128 stands for zero in the data rows.
Every row has a hidden score. How much higher is the second row's score than the first row's in each pair? 10 means about the same, 20 much higher and 0 much lower. The score is a weighted sum of the row's numbers plus the product of two more (or one squared), each taken from its middle value.
tensor([ 91,  82, 114, 120, 142, 156,  65,  77, 134,  62, 156, 102,  81, 125])
tensor([130, 112, 126, 140, 126, 132, 140, 124, 121, 136, 117, 115, 144, 149]) 16
tensor([146, 150, 143, 121, 126, 120, 144, 133, 152, 133, 127, 148, 113, 132])
tensor([141, 156, 152, 105, 137,  98, 141, 154, 149, 139, 125, 154, 147, 130]) 12
tensor([126, 117, 113, 144, 127, 147, 101,  86, 175, 103, 150, 121,  73, 151])
tensor([136, 148, 150, 102, 133,  97, 140, 161, 132, 141, 119, 148, 164, 124]) 14
tensor([133, 143, 157,  90, 142,  99, 123, 147, 159, 120, 133, 157, 124, 129])
tensor([154, 190, 173,  94, 131,  72, 154, 185, 149, 171, 114, 171, 175, 118]) 15
tensor([152, 175, 170,  94, 125,  89, 158, 179, 143, 154, 100, 164, 177, 117])
tensor([119, 129, 127, 134, 121, 144, 126, 127, 115, 124, 118, 124, 125, 116]) 10
tensor([121, 116, 117, 149, 122, 145, 119, 121, 122, 121, 124, 118, 140, 105])
tensor([136, 146, 143, 121, 128, 119, 146, 148, 133, 137, 118, 143, 152, 124]) 9
tensor([124, 106, 103, 154, 116, 150, 132, 114, 113, 134, 116, 103, 133, 131])
tensor([136, 133, 110, 148, 118, 141, 135, 122, 129, 133, 122, 120, 135, 124]) 6
tensor([163, 188, 175,  92, 129,  81, 165, 182, 151, 158, 101, 167, 181, 123])
tensor([127, 121, 111, 140, 124, 137, 129, 128, 127, 122, 127, 119, 156, 123]) 8
tensor([129, 116, 117, 150, 123, 150, 143, 119, 110, 126, 118, 110, 133, 137])
tensor([126, 128, 137, 126, 138, 116, 103, 112, 181, 120, 154, 146,  99, 134]) 10
tensor([124, 133, 112, 142, 118, 145, 132, 122, 117, 130, 127, 122, 126, 115])
tensor([ 72,  43, 135,  84, 166, 111,  57, 106,  71,  88, 172, 111,  70, 124]) 15
tensor([121, 122, 141, 114, 141, 121, 100, 112, 169, 109, 151, 142,  94, 141])
tensor([130, 148, 157,  91, 141,  87, 112, 149, 159, 133, 144, 165, 128, 118]) 13
tensor([122, 119, 139, 100, 138, 123, 133, 138,  97, 123, 129, 128, 104, 146])
tensor([154, 110, 155, 125, 134, 126, 178, 135, 112, 136, 105, 124, 135, 167]) 10
tensor([122, 133, 145, 109, 141, 114, 114, 126, 143, 116, 145, 145, 112, 134])
tensor([107, 114, 106, 121, 141, 126,  98, 123, 115, 109, 150, 123, 139, 111]) 12
tensor([118, 131, 127, 132, 125, 136, 122, 134, 126, 129, 128, 131, 134, 112])
tensor([126,  86,  84, 184, 105, 172, 134,  93,  97, 129, 112,  73, 141, 138]) 10
tensor([129, 121,  94, 161, 110, 159, 130, 106, 113, 129, 126, 100, 120, 124])
tensor([125, 118, 146, 112, 139, 108, 128, 140, 128, 133, 130, 138, 139, 133]) 13
tensor([134, 145, 138, 122, 129, 122, 139, 144, 130, 135, 123, 141, 142, 115])
tensor([145, 148, 159, 110, 141,  98, 138, 142, 173, 135, 137, 163, 132, 126]) 8
tensor([130, 108,  80, 171, 113, 161, 118,  89, 126, 111, 134,  90, 133, 124])
tensor([130,  99, 124, 146, 130, 144, 117,  83, 163, 111, 151, 122,  57, 168]) 16
tensor([133, 139, 143, 122, 132, 112, 138, 150, 120, 142, 123, 141, 152, 122])
tensor([139, 150, 150, 111, 133, 110, 147, 153, 133, 141, 121, 149, 151, 124]) 9
tensor([149, 163, 165, 101, 134, 101, 142, 154, 162, 135, 128, 164, 123, 127])
tensor([128, 144, 152, 111, 138, 105, 115, 138, 165, 122, 143, 156, 131, 105]) 10
tensor([122, 119,  99, 153, 118, 142, 107,  89, 140, 119, 145, 112, 100, 136])
tensor([135, 130, 151, 109, 140,  96, 118, 134, 173, 126, 144, 156, 128, 132]) 13
tensor([140, 146, 147, 123, 135, 116, 135, 136, 156, 127, 133, 148, 128, 118])
tensor([ 99,  80, 124, 117, 136, 134, 103, 110,  77, 109, 137, 101, 100, 135]) 15
tensor([ 86,  82, 157,  73, 168,  98,  87, 137,  72, 104, 159, 135, 105, 127])
tensor([119, 118, 123, 117, 129, 126, 121, 131, 102, 131, 128, 121, 113, 133]) 8
tensor([115, 122, 117, 142, 123, 144, 123, 125, 118, 123, 120, 122, 141, 106])
tensor([144, 140, 140, 126, 127, 129, 155, 142, 128, 140, 110, 136, 134, 139]) 9
tensor([126, 135, 148, 104, 139, 102, 110, 134, 167, 126, 143, 155, 108, 126])
tensor([117,  85,  83, 177, 118, 167, 108,  81, 122, 106, 134,  80, 130, 126]) 7
tensor([144, 158, 145, 119, 120, 119, 159, 155, 125, 149, 111, 142, 141, 126])
tensor([146, 161, 148, 118, 132, 105, 133, 143, 176, 138, 138, 163, 131, 115]) 7
tensor([103, 102, 130, 124, 139, 140, 107, 127,  96, 118, 128, 114, 114, 119])
tensor([132, 138, 125, 132, 122, 133, 139, 130, 130, 135, 124, 132, 125, 125]) 5
tensor([135, 109, 130, 137, 138, 128, 119,  99, 170, 119, 148, 130,  89, 158])
tensor([120, 121,  82, 166, 103, 171, 125, 105, 100, 133, 115,  95, 117, 117]) 10
tensor([127, 135, 117, 134, 125, 136, 134, 134, 120, 137, 120, 123, 133, 125])
tensor([123, 129, 136, 122, 140,  98, 113, 140, 127, 142, 153, 143, 133, 114]) 12
tensor([127, 124, 109, 141, 122, 154, 140, 120,  93, 129, 119, 107, 117, 137])
tensor([130, 136, 136, 129, 128, 125, 135, 139, 132, 131, 125, 137, 142, 123]) 9
tensor([134, 126, 127, 130, 128, 132, 138, 126, 126, 130, 129, 125, 123, 135])
tensor([121, 115, 104, 158, 115, 164, 141, 108,  97, 127, 119,  97, 111, 152]) 10
tensor([141, 152, 146, 116, 126, 117, 150, 149, 132, 142, 115, 145, 142, 122])
tensor([138, 134, 136, 126, 128, 120, 143, 145, 128, 136, 121, 135, 153, 127]) 9
tensor([111,  98,  78, 163, 108, 167, 122, 101,  80, 126, 119,  82, 120, 131])
tensor([138, 142, 125, 132, 124, 135, 149, 132, 117, 134, 119, 127, 128, 134]) 7
tensor([120, 120, 113, 142, 125, 145, 115, 113, 124, 116, 130, 120, 120, 114])
tensor([136, 128, 111, 152, 121, 148, 138, 116, 126, 131, 121, 113, 133, 145]) 8
tensor([137, 159, 125, 125, 119, 124, 146, 151, 128, 145, 120, 141, 136, 116])
tensor([141, 154, 155, 103, 128, 112, 159, 164, 115, 143, 105, 150, 142, 129]) 11
tensor([129, 151, 136, 109, 132, 122, 118, 136, 150, 119, 132, 146, 121, 111])
tensor([129, 141, 133, 120, 129, 127, 140, 145, 112, 131, 116, 133, 141, 122]) 11
tensor([139, 141, 140, 121, 130, 121, 148, 139, 123, 134, 123, 140, 132, 126])
tensor([141, 152, 145, 120, 127, 117, 152, 154, 130, 140, 111, 144, 153, 124]) 11
tensor([125, 131, 122, 128, 127, 128, 112, 108, 159, 116, 145, 135, 104, 132])
tensor([135, 138, 121, 143, 116, 138, 141, 133, 121, 137, 119, 126, 140, 121]) 14
tensor([109, 120, 140, 105, 145, 102,  91, 118, 161, 113, 160, 152, 100, 132])
tensor([152, 158, 160, 112, 127, 110, 164, 159, 139, 146, 110, 151, 149, 135]) 11
tensor([118, 115, 116, 141, 128, 138, 126, 123, 117, 125, 125, 115, 152, 124])
tensor([131, 127, 109, 148, 118, 142, 134, 118, 131, 128, 127, 119, 135, 129]) 8
tensor([123, 136, 154,  98, 146,  90, 103, 142, 170, 127, 150, 160, 130, 120])
tensor([133, 136, 137, 124, 135, 118, 137, 144, 135, 135, 126, 141, 159, 119]) 9
tensor([126, 134, 143, 104, 145, 100, 110, 142, 159, 121, 144, 155, 134, 120])
tensor([149, 110, 137, 140, 126, 138, 173, 129, 108, 135, 105, 114, 144, 164]) 11
tensor([144, 153, 150, 111, 134, 105, 140, 146, 150, 134, 131, 153, 145, 126])
tensor([118, 103, 124, 128, 139, 128, 106, 111, 143, 111, 149, 124, 117, 132]) 11
tensor([134, 138, 136, 131, 127, 129, 146, 139, 124, 135, 114, 133, 145, 131])
tensor([147, 162, 148, 118, 124, 111, 152, 156, 138, 145, 106, 149, 148, 124]) 11
tensor([129, 140, 126, 134, 126, 128, 131, 138, 124, 132, 125, 132, 153, 109])
tensor([129, 117, 110, 153, 123, 150, 136, 109, 113, 119, 125, 107, 129, 132]) 7
tensor([122, 108,  93, 171, 107, 176, 135, 103,  92, 125, 112,  83, 125, 133])
tensor([128, 118,  96, 162, 112, 170, 144, 109,  87, 133, 111,  92, 119, 137]) 11
tensor([136, 143, 130, 132, 125, 121, 147, 146, 125, 145, 115, 132, 161, 126])
tensor([132, 139, 129, 130, 123, 127, 138, 143, 121, 136, 115, 135, 152, 114]) 10
tensor([140, 133, 125, 128, 129, 121, 124, 120, 167, 123, 145, 146, 104, 134])
tensor([ 94, 112, 124, 110, 131, 139,  93, 125, 109, 100, 130, 120, 130, 114]) 16
tensor([131, 135, 106, 149, 114, 145, 129, 118, 126, 132, 124, 118, 127, 122])
tensor([136, 119, 128, 135, 131, 125, 142, 131, 117, 134, 122, 123, 145, 132]) 12
tensor([138, 133, 132, 134, 127, 132, 145, 135, 123, 135, 116, 130, 137, 125])
tensor([135, 113, 137, 123, 134, 120, 139, 125, 117, 126, 127, 123, 126, 147]) 10
tensor([ 86, 101, 152,  86, 161, 102,  59, 121, 155,  90, 169, 151,  93, 116])
tensor([124, 134, 124, 130, 124, 127, 129, 136, 114, 135, 124, 129, 131, 129]) 11
tensor([107, 109, 136, 104, 149, 119, 103, 129, 106, 106, 143, 128, 130, 122])
tensor([123, 146, 153,  93, 137,  91, 119, 160, 128, 138, 133, 152, 157, 117]) 11
tensor([129, 117, 152, 114, 141, 111, 123, 117, 162, 123, 147, 147,  85, 155])
tensor([122, 105,  90, 167, 117, 167, 136, 106,  93, 125, 123,  89, 138, 131]) 7
tensor([131, 134, 132, 125, 138, 123, 135, 129, 131, 125, 138, 136, 127, 130])
tensor([118, 119, 113, 152, 121, 155, 119, 106, 115, 110, 129, 111, 117, 114]) 11
tensor([136, 131, 136, 135, 132, 127, 127, 112, 173, 123, 142, 141, 103, 132])
tensor([139, 153, 154, 106, 133,  96, 124, 146, 163, 135, 136, 161, 126, 123]) 12
tensor([ 93,  79, 114, 117, 143, 135,  86, 113,  81,  97, 140,  98, 130, 120])
tensor([119, 103, 103, 158, 117, 164, 133, 105,  99, 126, 119,  97, 113, 144]) 9
tensor([120, 135, 136, 110, 137, 101, 124, 156, 120, 143, 133, 143, 159, 120])
tensor([150, 177, 171,  90, 137,  82, 142, 170, 158, 145, 120, 170, 166, 110]) 7
tensor([133, 144, 116, 136, 113, 138, 146, 139, 113, 145, 116, 126, 125, 123])
tensor([142, 147, 137, 124, 128, 120, 149, 145, 131, 137, 121, 140, 145, 124]) 7
tensor([129, 124, 117, 144, 124, 142, 132, 120, 123, 125, 124, 118, 128, 126])
tensor([125, 108,  74, 185,  99, 175, 129,  95, 113, 132, 115,  82, 135, 135]) 11
tensor([126, 104, 126, 137, 130, 131, 130, 125, 124, 134, 121, 120, 140, 132])
tensor([100, 100, 151,  90, 156, 116,  86, 112, 144,  87, 154, 141,  97, 129]) 5
tensor([129, 147, 119, 131, 120, 131, 140, 142, 110, 141, 117, 128, 142, 120])
tensor([109, 128, 141, 107, 144, 104,  87, 127, 166, 114, 160, 152, 103, 118]) 9
tensor([136, 139, 150, 113, 133, 106, 147, 153, 132, 143, 112, 143, 158, 133])
tensor([140, 141, 135, 129, 124, 126, 151, 146, 122, 140, 110, 132, 150, 127]) 8
tensor([128, 131, 106, 153, 115, 153, 130, 115, 120, 133, 118, 114, 116, 127])
tensor([129,  93,  86, 171, 109, 162, 129,  99, 101, 128, 120,  80, 138, 141]) 11
tensor([132, 113,  95, 165, 113, 154, 140, 114, 108, 138, 116,  94, 145, 139])
tensor([142, 153, 149, 114, 127, 114, 146, 150, 140, 136, 118, 150, 147, 118]) 8
tensor([132, 110,  96, 164, 115, 149, 142, 117, 108, 141, 121, 101, 146, 137])
tensor([140, 137, 126, 128, 128, 132, 132, 120, 150, 125, 137, 134,  92, 142]) 6
tensor([121, 125, 107, 150, 113, 154, 125, 118, 111, 131, 122, 113, 121, 117])
tensor([131, 130, 147, 109, 135, 103, 117, 128, 164, 132, 144, 152,  95, 137]) 12
tensor([107, 104, 131, 129, 138, 133,  97, 105, 142, 101, 149, 128, 104, 110])
tensor([149, 152, 164, 109, 139, 100, 146, 154, 153, 136, 129, 157, 148, 119]) 10
tensor([143, 160, 161,  90, 136,  95, 134, 156, 159, 136, 130, 162, 120, 131])
tensor([163, 182, 171, 102, 130,  85, 169, 176, 159, 157, 106, 167, 178, 121]) 10
tensor([142, 137, 134, 121, 133, 122, 139, 136, 132, 132, 130, 134, 126, 133])
tensor([148, 154, 153, 114, 133, 111, 156, 150, 133, 135, 121, 148, 147, 130]) 9
tensor([131, 113,  83, 179, 112, 163, 132,  94, 120, 128, 132,  91, 141, 131])
tensor([131, 115, 135, 122, 135, 125, 136, 129, 106, 124, 125, 123, 130, 141]) 13
tensor([103,  91, 112, 122, 135, 141,  73,  88, 145,  97, 156, 109,  66, 145])
tensor([151, 167, 169,  96, 138,  84, 148, 165, 154, 150, 119, 163, 154, 121]) 11
tensor([138, 129, 125, 141, 127, 129, 145, 138, 128, 139, 119, 129, 167, 117])
tensor([126, 130, 137, 113, 136, 113, 114, 128, 149, 122, 146, 144, 115, 129]) 8
tensor([135, 127,  99, 160, 115, 156, 125,  96, 138, 118, 139, 108, 106, 132])
tensor([132, 126, 129, 136, 122, 135, 143, 135, 113, 135, 112, 122, 142, 131]) 16
tensor([106, 101,  78, 170, 114, 177, 101,  74,  94,  95, 138,  76, 108, 111])
tensor([150, 162, 155, 109, 126, 105, 162, 163, 134, 150, 109, 150, 166, 126]) 14
tensor([138, 161, 151, 108, 132, 105, 147, 164, 133, 143, 115, 152, 170, 113])
tensor([125, 119, 103, 148, 125, 145, 120, 102, 118, 116, 142, 113, 117, 137]) 4
tensor([123, 124,  81, 163, 107, 155, 114,  94, 119, 124, 135, 100, 109, 117])
tensor([112, 116, 102, 136, 123, 157, 102,  99, 117, 100, 135, 104,  92, 119]) 10
tensor([133, 119, 104, 154, 121, 150, 123,  99, 134, 118, 140, 112, 100, 125])
tensor([115, 134, 151,  89, 148,  94, 105, 149, 135, 115, 147, 152, 142, 110]) 12
tensor([132, 120, 115, 150, 122, 142, 140, 124, 116, 132, 119, 116, 148, 126])
tensor([115, 123, 123, 137, 129, 144, 117, 121, 123, 111, 132, 124, 134, 105]) 12
tensor([141, 151, 149, 107, 135, 105, 134, 150, 144, 132, 130, 152, 151, 119])
tensor([116, 105,  95, 158, 128, 155, 103, 102, 119, 111, 140, 101, 131, 120]) 9
tensor([136, 152, 147, 106, 137, 101, 123, 150, 154, 132, 132, 154, 145, 113])
tensor([125, 110, 108, 141, 137, 135, 105, 104, 159, 107, 149, 119, 127, 121]) 7
tensor([141, 140, 140, 132, 131, 117, 125, 122, 185, 130, 143, 151, 111, 131])
tensor([134, 144, 117, 133, 112, 137, 138, 140, 109, 147, 114, 128, 121, 126]) 14
tensor([ 91, 105, 141, 100, 146, 121,  61, 103, 157,  88, 159, 140,  74, 124])
tensor([103,  72, 100, 137, 134, 140,  77,  71, 131, 100, 164,  92,  67, 157]) 18
tensor([114, 144, 162,  80, 147,  75, 100, 157, 151, 129, 148, 167, 138, 113])
tensor([111, 112, 113, 145, 119, 156, 119, 114, 100, 121, 119, 105, 121, 118]) 11
tensor([138, 110,  81, 179, 111, 166, 131,  83, 123, 124, 135,  85, 118, 139])
tensor([134, 123, 115, 153, 120, 147, 148, 121, 120, 138, 118, 112, 133, 139]) 13
tensor([132, 135, 144, 114, 133, 118, 143, 151, 109, 132, 114, 136, 159, 119])
tensor([142, 145, 141, 112, 135, 109, 131, 146, 152, 131, 131, 148, 146, 121]) 7
tensor([ 93, 115, 133,  97, 137, 118,  92, 136, 115, 103, 134, 135, 137, 105])
tensor([124, 139, 157, 102, 141, 111, 130, 159, 121, 137, 122, 146, 130, 122]) 12
tensor([137, 119, 118, 147, 122, 146, 143, 116, 117, 123, 130, 113, 124, 136])
tensor([143, 133, 133, 139, 134, 132, 136, 117, 153, 123, 138, 132, 122, 126]) 9
tensor([120, 131, 121, 121, 131, 138, 113, 130, 125, 109, 128, 126, 132, 116])
tensor([135, 138, 124, 137, 128, 118, 140, 140, 130, 151, 128, 132, 154, 127]) 11
tensor([137, 134, 116, 142, 121, 138, 125, 120, 136, 125, 130, 126, 132, 120])
tensor([151, 146, 149, 121, 125, 108, 161, 159, 126, 153, 108, 145, 165, 126]) 14
tensor([106,  82,  90, 146, 118, 172, 118,  94,  45, 118, 121,  67,  88, 159])
tensor([132, 148, 117, 132, 116, 133, 141, 138, 116, 144, 114, 129, 125, 125]) 9
tensor([132, 153, 160,  82, 143,  90, 118, 156, 162, 121, 140, 164, 135, 121])
tensor([131, 123, 122, 141, 128, 133, 141, 135, 115, 135, 120, 124, 155, 118]) 13
tensor([123, 112,  46, 186,  85, 178, 100,  60, 112, 113, 135,  71,  84, 125])
tensor([140, 128, 133, 134, 123, 123, 156, 142, 115, 142, 113, 127, 160, 133]) 12
tensor([136, 136, 125, 132, 122, 134, 135, 117, 145, 127, 137, 133,  93, 132])
tensor([126, 128, 110, 146, 119, 139, 132, 132, 117, 136, 122, 122, 152, 114]) 13
tensor([124, 128, 124, 128, 129, 126, 119, 119, 129, 123, 139, 129, 114, 130])
tensor([ 88, 116, 147,  85, 150,  89,  82, 157,  99, 126, 147, 145, 139, 102]) 17
tensor([143, 157, 134, 122, 123, 119, 148, 153, 135, 146, 116, 147, 145, 126])
tensor([135, 129, 139, 125, 129, 124, 153, 143, 110, 139, 111, 126, 149, 135]) 12
tensor([129, 129, 140, 106, 133, 118, 115, 126, 155, 123, 142, 142,  80, 144])
tensor([132, 132, 114, 135, 120, 138, 129, 122, 123, 128, 129, 123, 124, 125]) 8
tensor([145, 122, 115, 158, 125, 144, 134,  96, 164, 118, 140, 117, 111, 139])
tensor([129, 138, 112, 138, 114, 143, 141, 132, 106, 139, 114, 122, 119, 123]) 15
tensor([141, 143, 146, 122, 136, 113, 127, 130, 170, 131, 139, 153, 112, 126])
tensor([114,  98, 112, 141, 126, 147, 119, 108, 100, 120, 128, 100, 108, 149]) 13
tensor([133, 129, 118, 145, 116, 145, 145, 123, 113, 127, 119, 116, 133, 127])
tensor([124,  92, 119, 143, 133, 130,  97,  87, 186, 114, 155, 122,  91, 151]) 18
tensor([159, 173, 169, 100, 130,  92, 166, 168, 151, 148, 109, 163, 167, 122])
tensor([142, 150, 138, 123, 129, 117, 139, 139, 148, 134, 136, 147, 127, 121]) 9
tensor([138, 157, 141, 116, 127, 112, 142, 147, 142, 142, 122, 147, 139, 121])
tensor([119, 101,  90, 164, 128, 151, 101,  92, 132, 105, 152,  98, 134, 117]) 6
tensor([132, 161, 169,  80, 142,  75, 120, 166, 154, 136, 134, 168, 152, 119])
tensor([117, 122,  86, 170, 101, 173, 120,  99, 105, 126, 115,  92, 107, 127]) 10
tensor([144, 160, 164,  86, 141,  91, 129, 158, 161, 133, 129, 165, 138, 119])
tensor([119, 136, 124, 120, 130, 119, 126, 144, 120, 137, 124, 134, 144, 122]) 12
tensor([113, 122,  98, 138, 119, 143, 113, 122, 107, 125, 129, 109, 138, 123])
tensor([118, 101,  92, 165, 115, 161, 125, 104, 102, 125, 124,  90, 140, 117]) 11
tensor([139, 164, 174,  75, 148,  69, 128, 170, 154, 139, 130, 172, 160, 117])
tensor([131, 130, 135, 121, 131, 113, 141, 148, 121, 144, 118, 138, 160, 129]) 11
tensor([135, 126, 127, 133, 128, 137, 153, 137, 101, 138, 111, 119, 142, 142])
tensor([125, 120, 156, 101, 141, 113, 137, 141, 112, 125, 122, 135, 114, 147]) 11
tensor([127, 131, 117, 141, 116, 144, 136, 127, 117, 136, 120, 122, 125, 117])
tensor([135, 155, 125, 127, 118, 131, 142, 144, 119, 146, 114, 135, 136, 118]) 10
tensor([ 88, 120, 121,  99, 133, 127,  87, 138,  83, 112, 131, 126, 124, 105])
tensor([126, 127, 123, 134, 133, 128, 126, 127, 134, 120, 136, 131, 140, 115]) 1
tensor([116, 103, 127, 118, 137, 125, 120, 121, 106, 127, 136, 119, 102, 141])
tensor([127, 104, 104, 160, 123, 150, 128, 109, 125, 128, 127, 105, 139, 124]) 7
